In the data rows, 50 means zero.
Each row of this table is followed by its label. One hidden rule gives the labels. It looks at one to three of the table's principal directions, none of them among the few with the most spread.
55;36;48;50;37;45;46;45;40;55;42;50;52;54;55;39;36;40;49;55;40;51;40;61;55;48;53;48;44;43 o
46;50;43;45;46;55;44;62;51;42;39;59;66;43;45;71;59;62;50;50;56;61;74;29;57;50;48;49;67;52 n
58;35;53;42;35;55;43;54;50;46;41;63;75;37;57;57;45;64;59;55;52;61;60;43;65;61;44;57;65;57 o
48;46;44;51;60;35;54;39;34;52;63;35;26;72;54;37;35;30;49;53;44;39;27;69;49;46;57;39;28;48 o
49;41;50;46;54;46;43;51;48;41;54;52;59;47;56;59;40;62;54;56;54;49;55;51;59;55;46;49;56;58 o
69;41;37;81;25;44;75;44;71;51;41;36;35;59;47;38;69;12;64;49;43;45;39;56;58;24;45;61;36;35 t
57;45;51;60;46;48;61;45;63;52;52;44;43;51;49;44;61;40;58;52;49;44;41;54;50;48;45;58;44;49 t
34;62;47;37;83;44;47;50;36;42;69;43;36;64;48;63;48;59;44;51;59;45;51;44;45;60;54;35;45;62 n
37;75;61;38;59;68;36;71;51;55;48;66;62;36;37;67;60;75;35;42;58;64;72;25;37;61;47;54;73;51 n
50;51;53;55;52;44;47;45;53;53;46;52;46;45;52;49;35;42;43;46;44;49;53;56;48;50;44;49;47;36 n
58;42;51;50;39;57;58;45;58;52;45;51;58;46;50;42;67;52;60;53;51;50;45;49;52;51;53;56;50;56 t
61;70;62;70;43;65;61;46;77;60;33;53;45;32;50;35;68;43;42;42;43;53;50;44;37;41;44;66;52;36 n
59;56;51;60;57;46;65;33;50;51;52;38;29;58;61;30;49;31;51;48;44;44;30;62;47;45;55;48;30;48 n
62;42;44;49;52;46;70;40;48;44;54;33;44;64;64;33;62;37;72;60;55;43;28;61;56;46;61;51;37;67 t
32;67;58;43;75;47;43;53;58;53;55;47;45;43;45;55;48;59;38;48;57;38;60;56;27;47;53;47;55;44 t
36;61;71;48;62;46;30;57;59;60;59;59;51;32;46;54;20;62;31;43;48;43;58;64;33;56;37;56;60;34 t
38;68;48;35;92;39;56;48;43;46;54;35;33;61;55;58;51;44;48;52;62;44;56;46;35;56;58;37;46;52 n
59;25;40;52;41;38;53;41;41;42;52;47;51;60;58;52;40;40;62;58;46;50;42;55;71;53;46;46;41;54 n
36;55;50;38;72;46;39;49;38;47;59;55;46;52;44;68;40;61;39;46;53;52;61;40;48;65;47;37;52;49 n
57;36;53;56;26;53;36;51;50;48;38;66;71;33;58;51;26;59;46;50;40;59;58;54;65;49;41;55;60;43 n
53;60;51;64;36;57;55;42;44;68;49;48;27;61;39;24;56;30;35;40;32;49;25;58;38;40;57;48;30;36 n
68;21;42;52;35;45;64;35;58;38;46;48;63;48;63;48;55;46;77;58;52;48;47;54;73;53;48;54;46;61 o
50;44;47;49;43;54;48;46;43;49;54;56;52;53;45;51;53;56;50;47;47;52;47;46;56;55;52;45;47;55 o
76;25;38;71;14;47;66;37;54;49;36;49;50;54;57;37;52;21;66;50;37;56;37;55;74;40;45;57;37;42 n
54;33;44;68;28;38;52;50;58;63;50;49;37;57;32;51;47;20;49;45;38;47;45;56;53;43;36;55;41;23 t
61;25;42;53;25;43;50;40;35;44;53;52;57;56;62;40;27;43;61;51;42;50;36;69;72;45;54;45;38;55 o
67;40;60;62;18;65;58;52;76;55;43;58;70;30;49;37;68;57;65;50;50;51;46;54;54;45;44;74;60;53 t
62;32;39;58;41;37;60;28;32;47;54;37;33;71;65;26;32;25;58;55;37;42;19;75;64;42;60;40;21;52 n
49;41;54;45;52;48;40;40;37;46;57;55;53;50;59;44;29;62;45;53;43;48;40;59;58;59;51;43;44;58 n
45;73;57;56;53;59;46;58;53;55;48;55;45;43;46;49;48;53;35;39;48;54;56;46;38;44;49;52;54;42 n
54;64;63;64;44;60;50;56;68;56;48;56;49;35;47;46;53;53;43;42;47;53;52;47;43;47;39;65;56;42 o
54;68;58;72;35;59;55;44;56;70;46;46;28;52;45;15;51;31;32;40;32;44;24;68;31;29;56;56;33;33 o
69;25;50;67;19;44;50;41;53;52;40;55;55;45;59;39;31;34;55;53;34;54;39;62;70;47;37;60;44;39 n
63;28;43;50;42;46;56;42;56;36;41;52;66;44;62;59;52;52;69;59;53;54;58;44;72;56;44;53;55;59 n
37;74;53;40;67;60;47;62;45;55;55;50;44;54;38;56;67;61;39;46;58;53;56;35;33;54;57;46;56;55 o
41;82;52;43;83;55;60;52;48;48;57;35;33;60;54;43;66;53;46;49;62;44;45;49;29;45;66;44;45;63 o
74;45;50;80;22;56;60;40;62;50;35;51;46;44;60;31;49;33;50;48;32;57;36;52;65;37;40;63;41;42 n
65;31;53;55;17;57;50;43;49;54;40;57;67;43;60;28;42;50;58;54;39;53;35;65;62;45;54;58;48;53 o
27;66;58;44;82;45;36;61;64;44;62;52;51;38;39;79;47;72;37;48;63;41;77;41;35;56;39;48;67;46 t
56;44;42;55;58;46;66;32;47;44;60;37;33;67;53;40;65;41;59;54;48;41;30;53;55;51;57;43;30;62 o
55;48;51;59;49;43;61;47;63;59;47;43;37;52;43;47;58;26;54;47;48;47;47;51;44;49;42;57;44;34 t
50;39;52;43;46;46;38;50;45;43;45;60;68;38;61;58;25;61;50;53;49;54;62;54;61;55;46;48;59;50 o
38;52;44;33;66;45;46;48;26;47;64;41;43;69;52;45;44;55;49;54;55;42;37;61;44;50;69;33;40;64 t
38;73;62;44;71;56;41;55;54;53;50;57;49;38;48;58;46;64;34;43;54;52;64;41;34;58;47;49;60;45 n
48;33;41;53;49;35;54;41;54;53;50;44;42;58;41;55;51;32;54;52;46;41;51;54;51;49;46;45;42;36 t
46;25;35;46;37;34;46;48;27;54;58;46;43;73;41;52;36;31;54;53;43;47;38;61;61;49;54;37;36;44 t
43;59;42;44;66;44;57;56;43;50;54;39;36;66;44;58;60;37;51;50;57;49;53;43;43;49;56;42;46;49 o
52;40;47;55;25;52;39;49;34;57;45;57;53;54;50;36;32;45;40;49;34;54;37;62;56;41;55;46;43;43 o
38;74;64;42;47;70;27;64;43;58;43;71;65;31;47;50;38;79;24;40;46;62;64;43;36;52;54;50;68;47 n
40;61;55;44;61;51;38;50;36;55;54;51;43;53;51;43;35;56;33;49;45;48;44;57;40;51;56;42;47;49 n
44;63;49;44;60;55;52;55;48;52;51;49;45;54;42;55;65;52;46;46;55;53;55;38;41;53;54;47;52;52 n
51;35;57;48;37;49;36;53;49;57;49;60;60;42;46;51;36;56;45;54;42;53;49;54;55;58;40;56;56;44 t
63;37;47;47;21;70;49;56;52;48;34;67;78;39;48;53;73;68;60;54;49;69;57;27;67;58;49;59;66;63 n
55;50;47;61;31;56;53;56;60;50;42;55;57;43;45;52;59;48;52;45;49;55;58;44;53;40;47;57;56;44 o
73;23;48;57;18;53;58;42;53;44;45;50;69;46;67;31;48;50;73;60;46;50;33;66;72;44;52;61;47;65 t
51;42;40;46;49;39;57;46;39;48;56;44;43;63;51;52;43;34;59;46;53;48;47;57;55;49;55;41;40;48 o
54;40;51;53;38;47;44;49;48;52;48;55;56;46;53;47;35;48;49;50;44;51;48;58;57;49;46;52;50;45 o
55;36;52;52;31;48;49;49;47;57;55;51;54;52;50;36;41;45;57;51;45;45;35;68;53;46;52;55;45;50 t
48;58;51;35;53;64;48;64;49;43;48;58;70;42;50;63;67;75;57;51;65;61;66;31;52;58;54;52;69;68 o
47;31;38;40;46;36;43;50;28;49;48;51;50;64;48;61;32;38;51;53;46;57;53;48;63;58;49;37;46;43 n
47;53;50;56;56;37;52;40;45;57;56;43;30;58;51;41;28;27;43;41;43;41;40;69;43;44;51;42;33;33 o
42;51;61;46;45;55;37;45;39;63;65;55;46;52;44;31;37;61;37;46;41;41;29;70;39;52;58;47;41;52 t
49;57;50;54;51;55;54;51;59;50;47;50;50;46;45;52;64;52;49;47;53;49;56;44;45;46;51;52;53;49 o
20;79;62;35;73;66;29;70;57;54;63;65;59;36;25;75;66;92;28;40;64;49;77;29;24;60;50;47;74;54 t
51;58;54;53;59;55;49;54;62;44;43;53;55;39;53;60;60;61;47;54;53;54;63;35;50;54;42;56;61;52 n
67;45;52;47;30;67;55;51;51;43;38;55;75;39;68;35;61;66;66;57;53;59;44;49;62;47;59;60;59;73 o
32;93;64;45;87;62;47;64;62;54;56;50;38;42;39;62;68;67;31;42;62;50;66;30;21;56;48;52;62;49 n
59;47;50;62;45;43;61;43;59;57;41;43;38;52;52;40;48;23;52;49;43;48;43;57;48;44;45;55;41;33 o
51;36;45;41;43;46;46;49;40;48;47;53;60;52;54;52;39;50;56;53;50;52;52;55;58;52;54;45;51;51 o
51;58;47;53;62;47;57;37;37;50;56;38;29;66;58;31;47;40;45;51;43;43;27;61;46;45;62;40;30;55 n
47;71;53;49;48;59;47;61;35;59;50;51;41;57;47;41;47;46;37;42;46;59;43;48;41;46;57;48;48;48 n
32;64;53;25;72;55;42;66;43;49;61;52;58;51;41;67;60;73;50;50;68;51;65;39;37;60;58;44;65;63 t
39;71;58;51;59;61;45;63;60;55;53;54;49;42;37;57;64;64;38;44;55;50;60;39;34;50;47;55;61;48 o
44;59;50;49;54;50;56;54;47;59;59;39;35;64;41;39;62;41;49;49;52;42;35;59;35;42;60;49;41;50 t
57;52;44;59;57;40;64;44;58;46;41;39;38;54;57;51;50;27;55;49;50;49;54;49;52;43;46;50;43;40 n
Here are more rows. What is the label of each one?
41;66;54;48;70;53;45;43;40;47;59;46;39;55;56;41;43;62;36;50;48;43;39;56;41;49;60;40;42;59 n
55;39;50;41;51;53;51;46;53;36;50;54;71;40;63;56;50;70;65;57;60;51;57;48;63;58;51;52;59;69 o
22;97;54;45;99;53;48;65;63;45;57;43;31;48;34;79;72;65;28;41;68;45;81;23;19;50;48;42;63;46 n
59;36;42;64;36;44;56;46;57;42;49;46;50;52;54;50;48;41;59;53;47;46;47;56;64;40;45;53;45;49 o
50;52;51;49;46;52;44;49;42;52;45;58;52;46;51;52;38;50;41;45;44;58;55;45;53;54;48;46;51;43 n
53;74;58;59;43;66;54;57;50;61;49;48;40;52;47;28;63;49;40;44;45;53;33;52;36;39;58;57;46;52 o
43;35;44;31;53;48;43;59;41;41;60;52;68;54;48;66;54;70;63;60;64;49;58;46;58;59;54;46;61;69 t
36;71;51;51;91;38;46;44;53;37;53;41;35;48;60;63;33;53;34;49;54;41;65;49;40;48;47;38;48;44 n
55;4;34;45;21;29;45;50;41;51;45;54;64;58;44;64;32;30;67;56;46;52;57;58;73;52;43;46;51;36 t
62;0;38;39;17;35;41;45;39;42;40;63;82;46;58;64;24;47;72;60;46;58;60;55;85;61;41;48;58;48 t
32;91;70;40;82;66;39;61;54;57;56;55;45;38;45;50;56;77;26;43;57;50;58;40;21;57;54;51;62;55 n
50;30;49;41;36;43;40;48;37;51;54;53;62;51;55;44;27;52;55;54;47;46;42;70;57;49;55;46;49;52 t
44;68;58;49;65;58;51;49;55;54;52;49;43;47;46;47;62;58;41;48;52;48;49;44;36;54;52;51;50;52 n
66;59;51;69;46;55;71;42;70;49;36;42;42;44;59;37;67;33;56;48;48;51;46;47;49;39;47;61;45;45 n
56;46;57;46;39;53;44;49;45;57;38;60;60;40;57;43;34;47;47;48;43;59;52;53;52;55;48;53;54;41 n
31;98;62;66;88;55;44;53;66;58;46;45;20;43;40;52;57;50;10;40;44;44;60;37;16;42;44;48;50;28 n
62;35;53;52;17;60;47;48;52;54;38;61;72;38;57;33;47;56;57;52;43;54;43;61;58;44;54;59;54;53 t
48;50;52;39;53;53;51;55;47;50;57;50;56;51;48;53;56;58;58;50;59;50;51;49;48;56;54;50;54;60 t
59;25;48;45;20;57;40;57;49;48;38;69;80;37;47;63;49;63;58;54;47;66;64;36;71;61;40;57;67;52 o
38;41;36;28;60;41;48;54;24;45;65;42;48;74;46;58;49;52;59;55;60;46;46;54;52;53;66;32;45;65 t
61;26;44;56;22;47;50;51;55;53;38;59;62;45;46;55;48;38;59;51;43;59;57;46;65;51;39;57;55;38 o
54;36;48;46;34;54;36;46;34;45;45;63;67;45;59;49;29;64;46;52;41;59;50;51;67;55;51;45;53;56 n
51;33;33;53;29;51;44;43;27;48;46;56;50;64;45;50;47;47;44;50;36;57;43;45;67;47;57;35;40;50 n
29;99;68;51;89;65;44;61;55;63;55;49;23;46;37;49;62;59;14;35;51;51;56;34;11;52;52;48;53;40 n
41;69;51;54;48;55;44;58;39;64;49;49;34;59;39;39;48;40;30;41;41;52;42;53;34;39;58;45;43;37 o
36;84;57;37;85;57;52;56;48;48;58;46;40;51;49;57;62;63;41;43;64;50;59;37;30;57;58;44;54;59 n
59;10;36;44;26;37;43;45;33;41;47;57;68;56;56;59;29;46;65;58;45;56;51;55;80;56;47;43;49;53 o
50;70;63;63;47;62;49;55;73;59;39;57;50;30;43;47;58;52;36;40;46;52;61;44;34;44;42;63;59;34 o
41;58;52;43;58;60;45;61;55;48;58;55;58;46;37;64;72;74;49;52;60;51;60;33;44;57;50;52;63;63 t
34;91;67;65;70;51;40;58;58;67;55;49;21;44;40;43;33;41;13;33;41;45;51;57;18;40;43;52;47;21 n
57;37;43;41;42;51;54;45;36;47;49;47;56;60;58;41;53;50;62;58;50;52;38;54;60;52;61;45;44;64 o
53;42;49;38;53;52;50;44;44;46;43;53;60;48;57;50;53;58;55;57;51;55;52;43;56;61;54;46;52;59 n
60;29;36;51;30;38;58;42;35;54;42;44;44;66;54;39;40;19;60;51;41;52;38;62;62;43;56;43;35;40 o
52;56;46;68;55;42;60;44;60;47;50;35;33;57;54;41;51;33;48;51;47;39;42;61;46;31;51;51;38;43 o
35;73;58;45;77;56;46;61;66;47;53;51;52;38;41;68;67;70;41;48;63;47;72;33;33;53;46;52;66;52 o
60;49;46;61;44;50;61;43;55;50;42;44;43;53;54;41;58;35;54;51;45;51;43;49;53;44;50;53;42;46 n
58;34;51;44;31;54;43;51;46;47;43;61;73;40;59;50;39;61;58;53;49;58;54;52;64;54;49;54;59;56 o
A new table starts here. A hidden rule labels the rows of this table. It goes by one to three of the table's principal directions, not those with the most spread.
52;39;56;37;44;47;55;51;35;53;34;43;66;47;37;50;32;37;35;71;45;48;47;69;54;32;37;40;53;45 2
55;50;53;47;49;46;53;48;43;50;45;42;54;43;47;48;45;43;43;58;51;52;47;58;54;46;43;54;51;47 1
57;58;62;52;44;62;55;58;27;56;24;56;59;47;59;51;45;47;39;76;47;66;39;78;58;23;68;25;65;24 1
53;53;44;49;40;63;65;43;48;46;49;57;45;45;45;54;46;45;43;64;48;51;50;56;41;41;59;45;55;55 2
51;59;56;53;62;29;55;48;32;48;57;34;55;48;61;47;44;49;52;49;55;57;44;61;77;57;43;58;57;54 1
62;39;43;56;52;59;26;33;71;64;62;55;47;42;43;60;58;57;52;39;63;40;60;16;46;58;49;73;43;41 3
47;55;58;50;51;49;55;58;49;45;53;47;51;54;51;42;55;51;51;50;49;48;44;60;52;54;49;47;55;52 2
44;73;59;55;63;32;64;65;29;40;60;45;52;55;76;41;54;59;60;41;47;67;32;67;76;64;65;43;68;48 1
59;46;61;55;44;57;59;38;44;51;54;42;61;47;41;44;51;49;43;71;49;45;48;67;54;47;47;53;60;52 1
50;83;52;78;73;29;55;45;39;44;84;43;39;51;91;43;71;72;75;25;63;70;40;45;88;85;75;70;64;54 3
42;68;55;60;49;55;63;67;53;38;59;57;43;60;66;33;72;63;65;42;47;57;39;61;46;65;76;39;59;50 2
54;65;61;59;67;29;44;48;34;53;58;36;53;46;66;50;53;53;53;43;58;62;43;53;82;60;48;65;56;42 3
58;63;46;63;45;58;65;33;36;51;56;54;46;43;59;58;48;49;47;68;58;59;49;62;65;42;72;50;61;50 2
54;56;55;51;51;39;48;52;31;56;36;42;58;44;57;50;42;42;44;60;57;61;45;64;70;38;52;47;49;32 2
44;59;58;61;50;45;48;63;56;46;54;43;49;59;58;30;71;56;63;40;58;46;47;59;52;63;56;51;43;47 2
48;47;54;53;69;22;23;50;44;61;47;34;56;52;60;53;46;51;56;31;60;51;55;38;76;57;31;63;37;42 1
39;57;49;61;74;17;29;60;58;49;74;38;47;62;74;40;66;68;79;4;63;48;49;26;76;88;47;68;40;53 1
44;55;37;51;48;52;57;49;62;42;61;57;35;51;51;53;54;51;57;38;50;49;55;37;38;59;56;55;43;65 2
51;46;44;46;43;58;47;52;49;55;35;60;51;47;49;57;44;46;45;57;47;56;51;48;42;36;59;39;46;38 2
55;64;64;61;65;31;43;53;33;55;56;36;58;48;69;43;56;57;56;45;60;61;39;59;85;61;54;59;60;35 1
46;54;51;57;43;59;53;60;62;44;52;52;44;56;52;34;68;55;59;46;54;44;48;54;37;58;60;46;46;51 2
47;61;47;65;56;47;48;40;55;50;65;49;37;54;59;53;61;55;60;40;61;48;58;43;59;60;54;62;45;63 1
61;36;35;48;33;67;48;30;54;61;38;56;50;38;33;63;37;37;36;71;61;42;62;45;40;27;51;52;40;46 2
38;28;57;23;41;61;50;71;57;45;19;58;60;60;26;48;37;40;37;58;16;47;53;58;9;30;28;20;43;52 3
51;37;46;48;40;70;42;52;71;51;44;60;47;53;39;46;60;53;51;48;44;42;57;37;19;49;51;46;41;48 3
45;41;37;52;48;55;41;44;75;50;67;59;42;56;45;53;59;59;62;31;53;36;61;24;36;65;52;59;40;62 1
56;56;53;66;62;33;47;29;38;57;67;33;52;48;59;53;49;52;54;50;69;46;54;53;86;58;43;71;53;59 2
59;69;63;65;55;46;54;48;28;54;51;45;56;45;70;47;57;55;50;61;56;68;38;69;78;49;70;50;65;31 1
54;59;51;64;52;55;55;40;53;48;66;51;45;50;58;47;63;59;57;49;54;53;50;48;54;61;62;59;56;55 1
44;58;62;49;46;59;60;65;44;44;35;52;48;58;52;42;55;49;47;61;39;55;45;73;40;39;53;30;55;50 1
37;68;55;59;73;23;50;56;45;42;73;43;44;61;71;49;58;63;68;22;46;59;47;44;74;77;48;59;53;65 1
46;73;52;67;68;22;52;50;35;47;74;37;47;53;79;45;58;61;68;31;67;58;41;53;93;74;62;64;57;53 2
59;39;53;41;41;47;52;45;37;57;34;41;66;39;37;50;34;35;34;72;52;51;48;65;56;33;42;48;48;36 2
53;63;48;62;51;56;65;43;41;45;60;54;46;50;66;49;55;59;56;56;50;61;44;58;58;55;72;46;65;53 1
58;34;55;34;39;60;61;42;45;50;40;47;63;40;24;53;33;36;29;76;35;46;50;62;35;34;33;47;55;52 1
52;55;51;56;55;49;56;44;44;48;58;47;49;50;58;49;51;55;53;51;51;53;49;53;58;55;53;53;58;56 1
48;58;42;52;39;63;70;55;52;40;53;59;43;51;55;42;56;52;54;55;50;52;44;59;38;51;71;39;57;54 2
44;54;46;44;51;38;59;59;40;45;53;51;55;52;57;48;43;50;54;45;48;55;42;56;60;54;58;42;55;49 2
46;57;46;51;41;63;77;53;52;34;57;55;42;53;51;40;56;52;53;57;40;52;45;62;31;55;61;41;59;68 1
47;38;47;39;45;58;54;52;52;49;39;55;52;53;40;54;40;46;44;57;39;45;54;53;34;39;42;37;51;57 1
50;69;51;70;54;57;57;51;52;44;64;55;39;55;72;41;73;66;66;41;53;61;45;50;52;66;75;52;58;52 3
52;67;68;55;69;20;55;53;17;49;53;29;63;46;69;45;44;50;50;53;50;70;36;72;92;56;45;55;63;42 1
55;38;49;43;54;40;32;46;45;63;36;42;59;44;45;58;36;41;42;51;58;47;56;43;60;39;33;55;40;38 1
48;56;57;43;52;47;44;71;38;53;29;56;56;50;60;50;47;49;47;50;42;67;39;58;53;39;60;32;53;24 2
46;62;62;51;52;50;53;65;43;46;43;52;50;54;58;45;57;52;51;50;42;61;42;63;51;48;57;39;56;42 1
47;48;60;38;56;40;36;65;42;56;33;51;60;50;49;55;42;46;43;47;40;59;45;50;55;41;42;42;48;31 1
38;58;45;50;52;47;47;74;61;43;51;58;41;61;63;40;63;59;66;27;52;49;44;43;43;63;63;40;47;48 1
57;34;46;40;46;47;51;39;55;50;55;39;58;42;33;48;40;43;43;55;52;38;53;45;45;53;30;64;47;58 1
61;42;50;56;49;58;35;34;57;62;50;48;50;44;41;58;51;48;44;56;60;41;59;39;51;44;43;64;45;45 3
52;47;51;53;45;57;44;49;63;52;53;51;48;49;42;46;60;50;51;49;55;42;53;44;41;54;49;57;43;48 2
48;39;44;40;49;49;41;54;59;52;44;51;49;50;42;53;43;46;48;43;51;41;55;38;41;48;38;50;41;51 1
41;57;60;42;62;26;49;64;38;46;50;40;56;54;55;48;44;47;51;40;43;57;43;58;67;56;37;50;51;50 1
56;65;52;83;60;48;42;27;62;53;83;39;34;53;64;44;78;64;68;37;80;37;59;40;72;75;56;82;47;65 1
62;38;22;54;48;52;45;19;62;58;75;54;44;37;46;67;41;52;53;43;72;37;61;16;59;60;56;76;47;58 2
49;43;46;46;45;56;41;60;60;53;43;57;52;51;48;47;53;52;52;44;50;48;49;41;39;49;56;44;44;38 2
55;53;50;63;62;37;41;36;56;52;77;38;49;48;57;47;61;60;61;34;64;44;52;35;70;75;46;78;50;57 3
50;41;50;46;50;48;47;42;57;50;55;46;52;48;37;53;47;46;46;49;46;44;56;43;45;53;36;60;44;58 1
48;42;39;45;43;57;49;49;64;49;51;55;43;51;41;52;49;48;50;45;55;37;56;39;36;49;47;51;43;58 1
44;55;61;44;44;60;67;61;46;40;43;54;50;56;43;46;50;47;43;64;33;52;45;71;36;41;49;33;60;58 1
54;63;43;60;56;42;55;47;41;49;64;53;49;45;72;49;54;60;61;41;58;65;41;44;69;64;75;55;60;41 1
55;63;56;57;62;29;54;42;20;54;48;34;56;43;66;55;38;44;46;59;60;64;44;67;89;45;48;56;58;45 1
47;47;51;51;39;67;49;62;66;47;44;60;48;56;45;39;65;54;54;49;48;43;49;51;27;50;60;39;46;44 2
54;56;52;62;56;46;40;45;56;53;59;42;44;49;56;45;63;54;57;41;65;46;53;43;59;61;48;67;44;50 1
61;39;54;38;31;75;60;48;38;56;22;60;64;41;35;56;34;38;27;88;36;57;45;70;34;16;57;27;61;31 3
57;40;54;34;44;46;53;51;27;57;24;46;69;39;42;57;25;34;30;74;43;60;44;67;57;23;43;36;53;30 2
56;34;42;54;45;59;42;30;71;54;63;49;48;47;35;51;56;51;51;48;56;34;64;30;36;58;41;69;39;61 1
52;42;50;43;55;41;30;53;57;58;48;47;54;46;43;54;47;47;48;38;56;44;52;33;54;53;37;61;40;38 2
52;73;58;68;62;37;55;52;28;50;60;47;54;51;81;46;59;62;62;46;56;72;37;62;84;61;76;49;66;36 1
60;51;53;46;47;55;54;41;32;57;35;49;55;39;46;62;34;39;33;73;49;59;48;62;58;28;48;46;57;40 3
55;49;53;51;52;49;53;40;42;52;52;45;54;46;48;54;44;48;44;59;50;51;51;55;57;47;44;54;56;53 3
51;67;59;51;58;48;61;55;22;49;37;51;50;49;67;58;39;49;43;64;42;70;40;72;67;34;58;34;69;45 3
51;37;38;39;43;56;43;51;59;54;42;58;50;47;41;57;41;45;46;48;51;44;55;36;37;42;48;47;43;45 1
Here are more rows. What is the label of each one?
54;57;53;50;66;18;42;46;29;56;56;33;60;41;62;55;38;47;50;42;61;61;44;49;90;58;43;66;51;40 -> 2
49;40;39;51;53;53;39;41;71;51;63;53;42;52;45;54;56;56;58;33;53;39;61;23;37;64;43;64;40;62 -> 3
48;56;66;44;56;45;53;61;29;51;32;49;59;52;56;52;41;47;42;61;34;66;41;70;58;36;48;33;61;39 -> 3
46;59;58;54;49;55;58;60;49;43;55;58;52;55;57;43;62;59;56;48;38;60;41;57;46;58;68;40;60;45 -> 1
46;42;44;51;56;41;35;49;62;53;58;48;49;54;50;51;53;55;60;31;55;42;57;30;51;62;43;59;39;54 -> 2
52;47;48;44;53;38;56;39;38;51;52;41;56;43;45;57;34;42;42;57;50;52;51;54;63;46;38;57;51;57 -> 2
50;42;48;33;32;70;51;70;55;50;26;68;56;47;38;48;46;44;40;60;39;52;42;54;23;31;63;26;50;27 -> 2
48;68;49;71;60;38;51;44;55;45;79;43;39;54;69;41;71;63;70;30;67;49;49;43;70;78;62;70;50;61 -> 2
55;50;46;41;50;41;53;53;39;52;52;51;59;41;52;55;38;47;45;51;54;54;39;49;66;50;57;51;59;37 -> 2
48;27;45;40;42;67;45;45;74;50;47;56;47;56;27;52;48;49;46;50;38;31;64;36;15;46;30;48;41;67 -> 3
48;44;46;31;39;57;51;69;47;51;26;62;56;46;43;53;38;41;39;57;41;56;42;54;35;31;56;28;49;30 -> 2
50;59;58;48;52;41;66;54;30;44;46;40;56;48;56;43;42;45;46;62;47;60;40;74;63;46;49;44;60;51 -> 1
47;51;50;62;64;38;24;42;58;62;57;44;42;56;57;58;57;55;59;30;67;41;63;31;68;57;39;67;36;53 -> 1
46;57;53;49;54;41;46;65;47;49;47;50;51;53;60;44;54;53;56;40;52;55;42;52;58;55;57;45;50;39 -> 2
48;60;64;44;64;29;42;69;30;53;41;44;61;49;64;49;45;51;49;42;45;67;35;57;74;51;49;45;58;28 -> 3
45;43;62;39;63;29;35;66;47;51;46;40;64;53;50;43;48;52;52;35;40;54;44;46;57;60;33;51;47;39 -> 3
58;28;51;40;29;84;43;47;64;59;23;63;55;47;23;54;46;40;32;75;41;39;59;51;12;21;44;35;44;39 -> 3
40;53;61;53;41;66;56;68;61;42;40;56;46;65;47;33;68;54;55;53;39;46;49;67;25;47;56;30;47;53 -> 2
52;36;37;37;22;88;63;51;68;46;32;72;44;46;25;53;46;40;36;72;39;40;55;51;2;27;58;31;46;51 -> 2
60;51;57;48;52;41;43;46;31;61;37;42;62;38;51;57;37;40;37;64;58;59;45;59;73;35;46;53;52;28 -> 2
46;46;32;60;61;37;33;38;69;53;74;49;38;53;58;56;58;60;69;18;66;40;63;13;57;75;48;75;34;64 -> 2
54;46;54;40;43;55;51;59;46;52;38;54;59;45;44;49;45;45;41;59;44;54;42;56;44;41;53;41;54;33 -> 2
46;31;32;39;55;44;37;46;71;50;65;55;48;51;43;57;45;57;59;24;47;39;59;12;37;68;40;62;40;60 -> 3
43;60;58;65;70;30;41;47;51;48;68;33;42;61;64;43;62;60;66;29;62;42;55;47;72;71;36;66;46;69 -> 1
43;41;48;38;44;55;43;64;60;50;37;58;50;54;40;51;48;47;47;45;42;45;52;44;31;43;45;39;42;46 -> 2
52;43;59;45;39;70;50;55;49;54;25;56;54;52;38;51;48;43;37;72;38;50;53;66;29;26;46;31;50;43 -> 3
38;27;47;15;35;63;58;70;56;42;17;61;54;55;20;55;26;32;30;63;19;43;54;58;5;22;25;19;42;59 -> 1
54;35;44;48;51;53;44;33;64;53;62;46;47;48;34;57;46;49;47;47;53;32;62;33;42;55;30;67;45;68 -> 3
53;63;61;61;67;26;44;40;28;57;53;33;53;47;63;56;46;47;49;51;59;60;50;59;88;51;41;64;51;49 -> 1
43;49;50;43;42;65;58;64;62;40;43;61;44;56;44;44;56;51;50;50;33;50;49;52;20;48;53;35;50;55 -> 3
48;59;56;47;52;47;57;56;36;48;45;51;51;50;54;54;44;48;45;57;45;58;43;63;60;42;53;41;60;47 -> 1
61;46;47;55;49;57;49;30;49;57;55;51;50;42;46;60;45;49;44;60;56;47;55;45;56;45;50;60;55;51 -> 3
54;36;43;41;48;46;55;36;48;50;53;44;56;43;37;56;34;42;42;58;48;44;55;46;48;47;35;58;49;60 -> 1
50;73;55;75;71;28;44;40;44;51;79;38;42;53;77;48;67;65;69;28;68;57;49;43;89;78;58;74;53;56 -> 1
